In the rows, zero is written as 128.
The rows of T fall into 3 groups, and each row is roughly a mix of its group's hidden directions.
T, 97 rows:
[[154 103 133 128 142 112 148  85 149 154 136 121 134 138 107  76  95 128
  147]
 [125  98 113 119 124  98 182 123 151 167 140 116 143 162 104 108 113 137
  129]
 [138 139 111 119 115 178 143 118 116 139 138 148 112 123  60 126 131 149
  109]
 [112  95 102 121 133 107 185 123 138 162 143 122 151 168 117 112 131 133
  116]
 [131 145 126 111 133  88 120 168 140 120  83 109  98  90 140 127 119 129
  160]
 [155 134 131 110 120 101 140 161 131 149 120 137  74 126  87 140 126 164
  142]
 [130 142 108 119 139 117 122 166 114 101  79 106  99  92 152 134 150 118
  148]
 [116 119 102 130 140 158 123 114 102 120  65 118 118  88 129 114 151 101
  129]
 [113 139 123  93 121 133 128 166 143 131 143 159 123 131  77 150 121 176
  118]
 [ 99 144 123 134 115 175 122  97 108 138 151 146 170 138 148 130 143 109
   93]
 [106 148 106 112 106 159 150 110 113 160 163 134 163 156 131 135 144 135
   93]
 [112  88 110 142 120 128 184 119 139 146 148 121 153 170 101 122 130 123
  109]
 [120 137 138 151 135 162  91 101 112 100 101 129 138  92 158 117 131  86
  128]
 [118 121 122 100 123  83 152 173 146 159 102 134 100 124 102 132 124 154
  143]
 [100 137  98 117 121 175 138  91 105 153 119 132 163 122 134 110 152 111
  102]
 [115 122 130 103 138  72 131 179 155 121 141 125 135 147 143 149 121 160
  142]
 [126 169 127 121 111 180  97 110  92 139 118 152 113  99 124 141 146 127
  108]
 [138 110 152 150 151 113  96 122 143  92  91 117 120  96 143 110 106 102
  158]
 [ 96 137 104  80 132 162 128 120 132 152 128 158 159 119  97 112 126 156
  115]
 [135  93 111 150 128  99 174 140 134 116 148  91 137 173 141 136 147 118
  128]
 [117  86 131 123 144  75 149 140 171 135 122 115 148 143 122 109 101 137
  149]
 [109 151 119 143 113 176 113 118  88 124 105 136 125 107 149 146 159  97
  103]
 [ 98 119 110 119 116 141 161 123 129 158 165 146 167 168 120 129 145 137
   96]
 [126 106 116 109 173 110 129 131 157 103 115 131 150 110 123  72 114 127
  156]
 [158 117 170 164 134 144  92  86 132 113 129 141 113 114 112 113  98 112
  138]
 [146 119 151 140 120 132 132 106 139 140 191 147 136 172 101 137 111 151
  113]
 [134 121 162 140 132 152  85  80 139 123 163 154 156 137 117 127 103 139
  118]
 [151 106 124 169 137 108 143 146 119  81 146  97 115 153 149 150 154 111
  129]
 [140 145 117 150 131 162 122 101  98 108  98 102 122  98 156 111 139  83
  130]
 [114  94 128 153 136 113 158 108 150 123 142 106 171 155 151 102 111  94
  127]
 [119 103 113 122 126  81 185 157 151 148 137 109 134 162 126 122 122 132
  133]
 [133 149 140 121 127 105  96 180 132  85 130 122 110 119 151 168 139 146
  142]
 [142 138 136 148 124 176 111  74 106 137 109 134 123  99 123 101 124  96
  123]
 [120 101 137 118 148  76 124 158 168 103 141 115 152 146 141 136 108 149
  150]
 [126 140 140 132 117 188  96  86 103 142 137 166 134 124 116 133 134 129
  104]
 [142 114 164 137 142  82  99 130 164 106 129 115 135 125 155 118  96 124
  163]
 [105 155 104 109 109 172 134 115 100 154 148 146 151 138 128 140 159 137
   92]
 [104 119 147 143 139 149  94  86 139 115 116 135 173 111 153 108 109  95
  125]
 [ 86 145 154 120 126 113  84 145 148 123 100 141 149  97 160 140 103 118
  135]
 [116 168 115 102 111 153 114 153  99 144 112 154 101 105 121 155 160 147
  113]
 [129 163 128 137 120 181  95 115  90 108 123 140 120 102 148 142 154 108
  112]
 [124 131 103 134 120 176 153  84  96 160 117 135 130 125 109 106 143 107
  102]
 [118 138 119 144 121 159 135 100 115 116 169 115 174 155 164 131 137 106
  102]
 [102 128  89  83 137 101 160 165 152 136 107 112 145 119 115 113 124 148
  139]
 [145 141 179 144 117 138  87  89 130 153 132 158 116 116 132 116  96 117
  135]
 [135 122 150 134 148 153  91  85 125 128 103 155 128  94 127  86 111 109
  141]
 [130 162 120 105 122 117 112 180 114 119 101 130  88 101 134 159 147 146
  138]
 [141 132 163 112 142  88  91 139 164 116 129 133 125 113 135 119  89 149
  163]
 [151 141 152 118 120 113 103 157 129 132 129 156  78 117  93 155 121 165
  137]
 [125 160 138 132 131 163  74 117 110  89 138 131 145 109 165 150 136 121
  119]
 [109 114 107 121 138  86 162 160 143 125  93  90 136 122 158 114 126 106
  148]
 [130 119 136 149 137 173 101  79 104 129  96 146 125 100 129 107 133  98
  122]
 [142 160 172 134  94 130 102 121 127 154 167 153 113 145 132 158 110 145
  119]
 [123 159 111 109 106 114 131 178 114 127 103 106  97 114 136 174 146 142
  128]
 [154 130 133 156 133 150 119  86 113 117  96 104 111  96 136  99 115  87
  142]
 [106  85 123 114 143  81 153 143 169 139 128 123 158 151 118 113 112 143
  140]
 [140 171 103 110 124 164 119 129  82 133 114 135  96 100 126 137 161 137
  116]
 [139 121 114 133 136  86 154 176 142  90 154  98 125 154 139 148 142 139
  136]
 [153 137 159 117 147  88  87 133 153 112 125 121 117 108 150 115  99 139
  167]
 [152 171 139  98 140 128  82 128 119 127 112 140  99  84 132 117 116 148
  149]
 [148 157 115 132 113 172 118 145  95  98 129 127  94 112 107 160 160 135
  115]
 [100 109 112 116 117 116 162 168 145 133 151 140 143 162  96 157 134 157
  109]
 [139 110 143 121 141  68 128 160 165 109 145 111 133 148 141 134 109 149
  156]
 [150 126 161 144 147 112  93 115 137 116 100 133 106  93 144  95 104 107
  161]
 [107  88 131 133 129  88 159 151 166 128 151 123 156 169 121 135 113 138
  128]
 [115 119 136 109 142 127 121  96 152 158 105 146 148 103 116  73  93 123
  144]
 [143 130 137 131 127  63 145 171 153 116 135  97 111 138 146 137 114 131
  153]
 [121 141 103 136  99 142 141 150  93 130 106 105 103 130 135 180 164 124
  107]
 [131 127  97 144 126 138 140 155  95  96 107  99 105 126 140 167 173 119
  117]
 [137 136 171 151 103 142 103  79 123 170 124 148 116 122 132 123 101 107
  124]
 [130 115 157 136 120  97 142 101 163 168 149 133 147 149 125  98  84 121
  138]
 [146 154 110 104 119 160 131 146 114 125 139 143  98 118  72 143 139 167
  120]
 [154 157 152 142 112 126  97 156 108 102 141 130  88 126 147 176 142 135
  128]
 [150 139 179 158  96 108 117 113 135 155 162 133 110 152 141 148 102 122
  126]
 [158 125 149 114 149  75 109 137 158 118 135 112 120 125 143 111  99 147
  169]
 [112  94 136 152 143 127 130  90 149 116 131 115 178 138 149  97 109  95
  130]
 [146 171 141 110 135 126  78 145 115 108 112 133 100  87 151 138 130 139
  148]
 [129 127  99 131 124 101 159 177 123 102 131  90 116 146 139 165 157 134
  125]
 [119 134 119 139 129 182 113  74 107 123 133 126 165 122 145 111 138 102
  107]
 [104 106  97 103 151 118 155 120 151 142  96 119 157 112 113  78 116 121
  140]
 [121 138 118 100 107 122 151 149 127 171 151 154 116 150  91 147 140 170
  111]
 [108 121 112 157 106 183 150 110 102 130 126 133 137 136 111 142 155 100
   92]
 [113  96 107 136 135 102 176 125 147 131 132  95 164 156 149 103 122 105
  131]
 [127 128 120 120 149 130 108 128 123 117  63 123 109  76 134 102 128 108
  152]
 [130 160 149 107 141 105  76 145 130 116 108 135 117  93 170 133 117 135
  151]
 [143 142 132 110 153  93 109 174 144  90 112 121 106 100 141 120 122 140
  163]
 [124 140 147 139 138 163  73 100 122  90 153 139 161 122 155 140 128 125
  117]
 [139 126 119 103 133  93 141 178 148 114 153 122 116 148 106 151 127 175
  139]
 [133 168 155 126  94 138  94 129 109 157 104 138  89 102 136 161 121 128
  127]
 [113 142 110 117 110 144 155 120 122 149 180 127 163 170 135 143 139 141
   96]
 [141 147 146 154 123 185  97  85 102 114 148 144 133 122 136 131 134 109
  108]
 [128 138 159 125 127 162  89  82 126 154 120 167 131 104 119 102 104 123
  129]
 [126 160 141 113 115 148  90 123 110 147  80 144  98  81 130 134 123 124
  137]
 [124 150 126 126 137 169  80 110 107  88 143 132 156 116 160 144 148 128
  115]
 [ 97 127 110 133 119 115 142 174 116 111 130 117 137 149 163 174 165 123
  110]
 [ 69 103 121 136 114 135 153 140 139 145 131 148 168 156 125 148 131 118
   95]
 [123 112 139 161 133 123 125  91 122 131 110 108 148 127 181 106 128  77
  132]]

One row of each group comes first, with its name. Which group is each row after those in?
[146  98 141 121 139  92 146 121 170 136 149 123 136 149  98 101  91 151
 150]  <121>
[113 123 135 144  94 153 142  78 116 186 116 131 135 136 120 131 120 107
 103]  <95>
[118 101 121 115 123  92 172 127 158 170 141 122 145 159 104 112 107 145
 129]  <105>

[147 166 163 126 108 132  91 145 121 121 165 153 104 134 135 166 125 154
 126]  <95>
[153 137 153 147 139 127  86 124 113 104  92 130  90  90 149 124 127 106
 151]  <95>
[107 101 129 122 137  69 147 161 158 129 141 117 151 160 155 139 122 138
 136]  <121>
[122 126 131 146 140 157 105  89 124  94 152 117 179 136 165 121 127 105
 117]  <105>
[131  85 147 143 149  86 127 121 166 120 107 116 135 123 124  99  93 115
 157]  <105>
[128 120 159 131 130 139 113  77 146 159 142 158 150 129 117  87  93 122
 130]  <95>
[176 148 153 138 121 147 103 120 112 120 156 146  83 129  96 148 123 154
 128]  <105>
[111 137 122 146 130 164 115  96 111 117  98 117 150 100 162 109 135  79
 122]  <105>
[118 144 107  99 134 108 126 167 131 124  72 112 106  85 132 127 131 132
 152]  <95>
